Some points:
[ 0.8 -1.3  0.2 -0.8  0.8 -0.8  0.9  0.  -1.9 -0.7  0.6 -1.   1.2 -0.4
  0.3 -0.5  0.  -0.9 -1.  -0.1 -1.6  0.  -0.3  0.5]
[-1.2 -0.2  1.8  2.9  1.4  0.3 -0.9 -0.2 -0.8  0.4 -1.4  0.3 -2.1 -0.3
 -1.1 -3.2  0.5 -0.5  0.3 -0.4  0.8  1.   1.7 -0.3]
[ 0.7  0.5  2.1 -0.3  0.7 -0.6  1.1  0.7  0.8 -1.4  2.2  1.7 -0.4  0.7
  0.   0.8  0.8 -0.1  1.3  0.2 -1.6  1.1  0.4  1.1]
[ 0.8  0.6  0.6 -1.1 -0.7 -0.9 -0.6  0.1  1.5  0.2  0.   1.4 -1.  -0.4
  1.   0.2  0.3 -1.3 -0.7  0.9  0.1  0.4  0.5  0.4]
[ 0.1  0.1 -0.1  0.2 -0.2 -0.4  1.   0.7 -1.5  1.3 -1.   0.4  0.2 -0.2
 -1.1 -0.8 -1.3 -1.   0.7 -0.8 -2.1  0.5  0.1  0.6]
[ 0.1 -0.1  0.2 -1.1  0.1 -0.6 -0.1 -0.4 -0.5  0.8 -1.7  1.   1.1 -1.5
 -0.9  0.3 -1.1  0.4  0.5 -0.2 -0.8 -0.9 -1.6 -0.2]
[ 1.5  0.4 -0.6 -0.1  0.5  0.2  0.  -0.8 -1.4 -0.7 -0.8 -0.1 -0.4  0.8
 -1.6  0.9 -1.7  2.1  0.6 -0.1 -0.4 -1.2 -0.2  0.2]
[ 1.2  0.4  0.5  0.  -0.3  0.2  1.5 -1.1 -1.8 -0.1 -0.6  0.3 -1.1  1.
  1.5  1.1  0.6 -0.4  1.3 -0.1  1.9  0.3 -1.5 -1.4]
[-0.3  0.8  1.8 -0.3  0.8  0.3  0.1 -0.8  1.3 -0.5  0.6  0.1 -1.3 -0.7
 -0.3  0.8 -0.5  0.6 -2.1  0.7 -0.2  0.1 -0.6 -0.4]
[ 0.4 -0.5 -0.4 -0.3 -0.2 -0.2  3.1  2.7  1.   0.6  0.1 -0.3  1.2 -1.
 -1.5 -1.7  0.7  0.1  0.5  1.9  1.7 -0.5  0.1 -1.2]
[-0.2  1.5  0.7 -0.6  0.5 -0.7  0.3  0.8 -0.3 -2.2  0.4  1.8 -0.1  0.1
  0.8  0.2  1.   1.4 -1.6 -0.9 -0.6 -0.4  0.9 -1.2]
[ 0.  -1.1  1.5  2.   0.8  1.3  1.6 -0.6  0.1  0.8 -0.6  1.9  1.6  0.3
  0.7  2.2  2.1  1.2 -0.3  0.3  0.5 -0.9  0.  -1.2]
[-0.2 -1.2  1.2 -2.   2.  -0.1  0.3 -1.5  0.   0.7 -0.9  0.7  1.6 -0.3
  0.2 -0.3 -1.  -1.6  1.5 -1.1 -0.9 -0.8  0.3  0. ]
[-1.2 -1.  -0.7 -0.3  0.  -1.3  0.1 -0.3  0.5  0.   2.8  0.8 -1.4 -0.4
  1.   0.2 -0.9  0.7  0.4 -1.3  0.1 -1.1 -0.8 -1.4]
[ 0.8 -0.4 -0.2 -1.2  0.9 -0.3 -2.5 -1.6  1.4  1.5 -0.2 -0.2  1.4  1.3
  0.9 -1.  -0.2 -0.5  0.   1.7  0.3 -0.3 -0.6 -1. ]
[-0.5 -0.1  0.3  0.  -1.8 -0.8  0.3 -0.4  0.3  1.7 -0.6 -2.7 -0.3 -1.5
 -0.5  0.9  1.   0.  -0.6 -0.5 -0.3 -0.4 -1.2 -0.6]
[-0.2  0.6  0.6  2.7 -0.3  1.4 -0.8 -0.5  0.7 -0.2 -0.2  0.7  1.7  0.
  0.8  0.4 -1.4  0.6 -0.2  1.  -1.  -0.1  0.7 -0.9]
[ 1.2  0.3 -0.4  1.6  0.  -1.2 -0.4 -0.2 -1.2 -0.9 -0.3  0.  -0.6  2.1
 -0.9 -0.7  0.   1.7  0.6  0.1 -0.9 -1.1 -0.1  0.1]
[ 0.4  0.1  0.1  2.1 -1.9  0.4 -0.3  0.9  0.9 -1.3 -0.3 -0.2  1.5  0.6
 -0.6  0.6 -1.  -1.3 -0.1  0.   0.   0.9 -0.1  0.5]
[ 1.  -1.3 -1.7  0.7  1.6  0.1  0.1  0.7 -1.4  1.5 -0.9  0.9 -0.5 -0.4
  1.1  0.1 -0.2 -1.  -1.9  0.3 -0.2  0.  -1.3  1.8]
[ 1.  -0.2 -0.1  1.2 -1.9 -0.1 -0.1  0.   1.5 -0.5 -0.7  0.5  1.7  0.6
  0.5  0.   0.1 -0.5  0.2  1.  -0.2  0.3  0.2 -0.5]
[-0.9  0.  -0.3 -0.4 -1.1 -1.1  0.1  0.7 -0.3 -0.6  1.7  0.9 -1.  -0.5
  0.6  0.3 -0.8  0.  -0.8 -0.6  0.2  0.4 -0.1 -1.2]
[ 0.5 -2.1  1.5 -1.3 -0.4 -0.8 -0.2 -1.2  1.  -0.8  0.2 -2.   0.   1.3
  0.5 -0.6 -1.2  0.   0.8 -1.5  1.6  1.1  0.9  0.7]
[ 0.9  0.8  0.4  0.2 -0.6  0.2 -0.6  0.9 -0.8 -0.9 -0.4 -1.4  0.  -0.4
 -1.9 -0.4  1.1 -1.4 -0.2 -1.3  1.4 -0.8 -1.2 -0.3]
[ 0.2 -1.6  0.  -1.5 -0.2  0.9 -2.2  0.   0.6 -1.1 -1.9 -0.4 -0.9  1.5
 -1.1 -0.1 -0.8 -0.9 -0.2  0.1  0.2  0.6 -0.8 -0.3]
[-0.3  0.6 -0.6  1.   0.3  0.  -1.  -1.3 -0.6 -1.2  2.2 -0.5  1.  -1.
 -0.8  0.5  0.5 -0.1  0.   1.8 -0.6  0.6  0.4  0. ]
[ 1.4 -1.  -0.9  1.4  1.  -0.4 -1.5  1.5  0.1  3.2  1.9  0.5  0.3  0.3
  0.1  1.  -0.4  0.3 -1.3 -1.7  0.2  0.3  0.7  0.7]
[ 1.  -0.1  0.8  0.2  0.2 -1.7 -0.3  0.2 -0.5  0.  -1.9 -0.8  1.  -1.4
 -0.1 -0.8 -0.4 -0.7 -1.2  0.1 -0.9  0.8 -0.1 -0.8]
[ 0.  -0.6  1.6 -1.  -2.2  1.9 -1.2  0.1 -0.7  1.4  1.  -0.8  0.7  0.9
  0.2 -0.4  0.3  1.8 -0.1  0.   1.2 -0.6 -0.1  1.3]
[ 0.6  0.2  0.  -1.   1.6  0.1  1.1  1.9  0.   0.8 -0.2 -0.7 -0.2 -0.1
  0.1 -1.1  0.8  1.4  0.7  1.2  0.7  1.1  1.  -1.4]
[-1.1 -1.  -0.6 -2.  -1.2  2.  -1.1  1.  -1.1 -0.1 -0.4  0.1  0.5 -0.5
 -0.1 -0.6  0.5  1.6 -0.1  0.7  0.4 -0.3  0.8  1.5]
[-0.9 -0.8 -0.3  0.6 -1.1 -0.8 -0.5 -0.6  1.1  0.9 -0.4 -0.3 -0.1 -0.6
  0.  -2.   1.   1.6 -0.2 -0.8 -0.4  0.8 -0.9  0.3]
[ 1.3  0.4 -2.2  0.3 -0.6 -1.8 -0.4 -1.  -0.9  0.9  0.2 -0.6 -0.9  1.7
 -0.7  1.2  1.7  0.6  1.   0.8 -0.9 -0.8  1.1  0.2]
[-0.3 -0.9 -0.3 -1.5  0.3 -1.2  0.6 -0.6 -1.6  0.   0.   0.   1.8 -1.4
 -0.3 -0.4 -0.7 -0.5  0.  -1.1 -0.1 -0.4  1.4 -0.2]
[-1.7  0.6 -1.4  0.   0.3  0.1  1.7 -0.2 -0.1  0.5 -0.5  0.3 -1.1  0.6
  1.  -1.2 -1.8 -0.4 -0.7  0.1 -0.3 -0.6 -0.3  0.5]
[-1.7  0.9 -0.9  0.9  1.5 -2.1 -1.5 -0.2 -0.2 -0.8 -0.5  0.1  0.3  1.1
 -1.1  2.1  1.5 -1.5 -0.3  0.9  0.9  0.3 -0.7 -0.2]
[-0.9  0.4  1.5  1.3  0.1  1.  -1.2  0.7  0.5 -0.1  0.6 -1.5 -0.3 -0.5
  1.2  0.  -0.1 -0.4  2.4 -0.8  0.7 -2.5  0.6  1.5]
[-0.3  0.9  0.  -0.1  0.4  1.3 -2.   2.3 -0.7 -0.5 -0.8 -1.4 -1.  -2.
  1.2  0.8  1.1 -0.1  0.3 -0.2  0.1 -0.7  1.3  1.2]
[-0.5  0.4  0.2 -0.1  0.4  0.5  1.3 -1.1  2.   0.6  0.7  0.8 -1.6  0.2
 -0.7  0.1  0.1 -1.2 -0.1  1.   0.1 -1.  -0.2  1.8]
[-0.3 -0.4 -0.7  1.1 -1.1  0.3  0.6  0.3 -0.2 -0.9 -0.3  0.4 -0.2  1.
 -0.1  0.8 -0.6 -1.2  1.2 -0.3  0.6  0.7  0.1 -0.4]
[ 2.4 -1.7 -0.2  0.8  0.2 -0.2 -0.5 -0.3  0.6 -2.1 -0.9  0.1 -0.6  0.
  1.2 -0.2  0.5  1.1  1.  -0.5 -1.2 -0.4 -1.5 -0.4]
[ 0.   0.9 -0.4  0.8 -1.2  0.2  1.1 -1.2 -2.1  0.9 -0.1  1.  -0.2  0.2
  0.8  0.9 -1.  -0.9  0.9  1.7  1.9 -0.2  0.8  0.3]
[ 0.9  1.6  1.3 -0.7  0.1 -0.5  0.   0.3 -0.2 -0.3 -0.3  1.9 -0.5 -1.1
 -0.1  1.  -0.7  1.4 -0.8  0.2  0.2  0.3  1.6 -0.4]
[ 0.  -1.3 -1.8  1.1 -0.6  1.5  0.5 -1.6 -0.1 -1.   0.4  0.   0.2 -2.2
  0.2  1.2  0.   0.3  0.3  0.5  0.   1.8  1.6 -0.4]
[-1.4 -0.2  0.8 -0.5  0.3  2.1 -0.6  1.  -2.4  0.9  0.8 -0.8 -0.4  1.
  1.4 -1.   2.2 -0.6  0.2  0.7 -1.   1.  -0.3 -1.3]
[-1.3  1.3 -1.4 -1.   0.4  1.5  0.6 -0.5  2.3  1.  -0.3 -1.   0.1  2.4
 -1.8  0.5  0.2  0.3 -0.5 -1.2 -1.9 -0.2  1.6 -1.3]
[-0.7 -0.4 -1.4  0.  -0.7 -1.   0.4  0.   0.2 -0.9  0.9  0.6  0.2  0.6
  2.1 -2.5 -0.9 -0.6 -1.5 -0.4  0.1 -1.7  0.5 -0.8]
Along one direction, these points spread out more than along any other. How many in every 100 of the points above lie lower along it than each point below? Answers are rounded to whole numbers. More than half of the points above lie lower than the first one.
[ 1.9  0.   0.3  0.5  0.8  0.7  0.3 -0.7 -0.4 -0.3  0.9 -2.  -0.1 -1.3
 -1.  -1.1 -1.2 -0.7 -0.2  1.2 -0.9 -0.7 -1.4 -0.3] 64
[ 1.2  0.8  0.3 -0.9 -1.   1.4  1.3 -0.5  0.4 -0.2  0.4  1.  -1.   0.9
 -0.7 -1.   0.7 -0.6 -1.2  0.8 -0.5  0.6 -0.7  1.8] 47
[-3.   0.3  1.   0.  -0.9 -1.9  0.1  0.  -0.5  0.7  0.   0.3  0.8  0.1
 -0.6 -0.6 -1.   2.1  0.5 -0.1 -0.1  1.7 -2.6  2. ] 62
[-1.7 -1.6 -0.7  0.5  1.   0.7 -0.6 -1.  -0.7 -1.7  1.3  0.4 -0.4 -0.6
 -1.3  1.7 -1.3  0.3 -1.   0.7  1.4  0.5  0.4 -0.2] 21
[ 0.6  1.6 -0.2 -0.8  0.3 -1.1  0.6 -1.   1.6  0.2 -1.2 -0.8 -1.   0.1
  1.1  0.1  0.7  0.7 -0.4  0.9  0.4  1.   1.3  2.8] 47
[ 0.3  1.2  0.5 -0.7 -1.8 -0.6 -0.4  1.2  0.2  0.4  0.8  1.3 -1.4 -0.9
 -0.2  1.3 -0.8 -0.9  0.4 -0.4 -1.5  1.9  0.1 -1.3] 19
[-0.5 -0.7 -0.5 -0.6  1.8  0.7  0.2  3.   1.1 -0.6 -0.1 -0.7 -0.6 -0.6
  0.4  0.  -0.6  0.6  1.7  1.1  0.1 -0.5 -0.7  0. ] 62
[-1.3 -1.2 -0.8  0.6  0.1  0.1  1.  -0.1  0.3 -1.4 -0.7  0.7  2.3  0.4
  0.   2.   2.5 -0.3  0.6 -1.4 -0.6  1.2  0.2  1. ] 26
[-0.1  0.1  1.1 -0.6 -0.5  0.   0.7 -0.8  0.6 -0.6  0.6  0.3 -0.7  0.5
 -1.3 -0.2  1.5 -1.4 -1.9  0.  -0.1 -2.5  1.1  0.1] 45
[ 1.8  1.2 -1.  -0.3  2.6  1.1 -0.4  0.7  0.5  1.2  2.1  0.2  1.8  0.3
 -0.7 -0.1 -0.3 -0.2 -0.3 -2.   2.3  1.3 -0.9  0.3] 55
[ 0.2  2.2 -2.1 -0.5 -0.4  1.3 -1.2 -1.8  0.8 -0.6 -0.1  0.5  0.1 -1.4
  0.2 -2.4  1.3  0.   1.5 -1.5  0.8  0.  -1.2 -0.5] 62
[-1.   0.5  0.7 -1.   0.  -0.6 -1.   1.8 -0.5  0.9 -0.1 -0.4  0.4 -0.2
  0.2 -0.2 -0.4  0.   1.3  1.3  0.4 -1.2  0.  -0.4] 79
[-0.8  2.6 -0.4  0.   0.5  0.1  1.7  0.2  0.7 -0.2 -1.3 -2.3  0.4  1.7
  2.1  0.3 -1.5  0.3 -1.2 -1.3  0.1  0.  -0.2  0. ] 49
[-0.7 -1.7 -0.5 -0.2 -1.1  0.1  0.  -0.1  1.   1.1 -0.8 -0.9 -2.2 -0.2
 -0.3  0.3  0.2  0.5  0.1 -1.3  0.3  0.1 -0.5 -1. ] 79
